In the rows, zero is written as 128.
One turn moves each row of this set onto another row. After a few examples, where does it send each row asked below?
vibib: [130 138 135 132 113 157 124 110 162 124 114 155 107 109 116 130 110 115
 145 112 140 109]
Sava: [125 122 171  96 130 126 134 115 142 130 112 123 125 101 109 154 128 131
 123 138 116  88]
Mevu: [120 144 157 134 132 158 111  94 127 130 115 148 119 114 112 130 132 114
 141 126 136  90]
sozo: [112 117 176 118 141 134 135 103 119 116 121 131 104 104 127 126 134 126
 129 117 132  81]
Giva: [117 116 164  91 132 128 136 134 128 123 119 122 109 107 132 138 116 131
 122 117 115  95]
Lubo: [106 128 179 120 140 134 125  97 125 114 119 125 101 105 125 129 140 124
 126 120 136  86]
zokem: [117 130 158 105 133 128 139 104 138 118 109 118 124 103 113 164 125 122
 115 142 123  89]
pozo: [117 122 137 110 112 136 153 141 152  99  99 139 121  88 137 132 130 113
 148 128 135 118]
Feb: [127 124 146 125  97 164 129 128 157 114  92 151 131  94 129 148 128 121
 146 123 133 104]
rumus: [131 116 160 118 129 129 139  91 139 102 117 136 121  98 114 130 132 137
 131 123 142  76]
Dod: [105 131 139 112 112 163 136 143 173 100 115 141 101 101 114 124 140 124
 145 117 134 107]
resof: [117 144 158 135 130 151 115  93 124 127 115 152 118 114 114 135 134 114
 145 119 135  88]
pibid: [116 120 139 133 127 150 110 108 129 116 100 161 133  95 104 135 134 126
 148 121 147  88]
mikub: [102 127 139  91 131 148 123 159 152 111 114 123 118  98 114 133 131 116
 130 121 116 102]
Loz: [125 127 159  98 128 127 141 117 136 130 104 119 113 105 107 160 127 133
 118 135 119  86]
dilot: [120 113 166  90 133 131 132 136 129 121 114 113 108 104 126 141 117 130
 123 116 117  97]
fune: [119 143 156 135 125 155 118  91 124 127 113 152 118 110 112 138 127 116
 147 123 140  91]
leke: [117 117 147 144 119 154 120 117 139 107 100 154 128  99 103 143 133 125
 148 127 148  77]
mopi: [109 123 142  87 132 155 128 155 143 111 119 126 125 104 120 130 129 116
 137 126 118 107]
ful: [122 124 146 128 102 161 121 122 156 126  86 153 122  93 122 147 122 122
 139 120 134 117]
kog: [102 122 142  90 132 145 128 159 152 111 105 119 122  98 118 137 128 117
 128 121 116 100]
Dut: [115 124 175 118 136 137 136  99 113 115 117 133 110 105 121 129 136 123
 131 119 137  80]
kek: [131 111 163 119 132 119 131  91 140 110 115 142 125 104 116 129 129 129
 137 120 142  77]
fidag: [ 97 125 141 105 138 130 149 140 132 112  98 124 114  91 118 148 140 111
 132 144 129 103]
remif: [104 125 144  91 131 155 129 157 146 111 112 127 119 101 116 133 133 117
 129 123 109 100]
dat: [121 139 159 132 131 154 114  93 130 118 118 148 122 117 110 131 123 106
 144 119 135  94]
Nisal: [114 124 175 122 139 130 132 105 120 118 120 133 100 105 124 125 138 129
 130 122 136  81]
nok: [109 111 163  94 137 128 132 132 128 128 120 118 103 100 132 143 117 128
 123 120 128  96]
siso: [101 134 142  99 137 128 145 149 133 114  96 127 123  94 107 138 136 104
 135 137 122  97]
pazi: [105 127 130 114 121 158 135 146 174 103 109 142 108  94 114 118 127 118
 143 123 135 110]
vutop: [124 142 136 133 108 157 127 112 161 121 110 156 107 105 114 132 114 122
 151 120 141 114]
Fev: [120 134 139 131 110 157 130 117 160 128 113 157 101 111 111 137 111 114
 148 110 142 103]
zom: [112 128 146 113 113 140 155 136 162  96  94 143 118  85 130 121 131 111
 137 122 129 117]
rab: [125 120 155 128 129 123 136  96 138  97 116 138 127 106 108 140 118 131
 130 125 141  79]
Pek: [115 113 169  92 130 128 136 131 127 117 111 113 110 106 127 142 123 128
 118 115 120  94]
Gope: [127 126 144 122  98 158 128 119 160 123  95 157 125  95 117 148 132 107
 138 118 129 119]
pezoz: [116 123 141 105 110 133 153 139 159  99 107 149 116  83 117 127 129 106
 139 123 127 121]
gese: [126 139 139 134 111 157 128 109 160 127 113 155 106 113 113 132 113 116
 148 116 140 113]
mut: [108 129 130 119 118 159 138 144 174 108 114 144 105  96 112 120 129 117
 141 120 136 108]
ribiv: [100 126 149  99 134 124 143 150 138 116 107 129 117  89 100 143 142 113
 135 141 123  99]
Nikug: [117 117 147 137 121 149 111 108 137 120  96 156 124 100 105 136 146 114
 149 119 150  89]
guze: [105 129 131 120 120 156 134 146 168 103 110 143  98  96 111 119 132 118
 140 113 132 107]

dilot -> mikub
siso -> zom
dat -> Lubo
Now these:
kek -> Sava
rab -> zokem
vibib -> Mevu
kog -> pazi

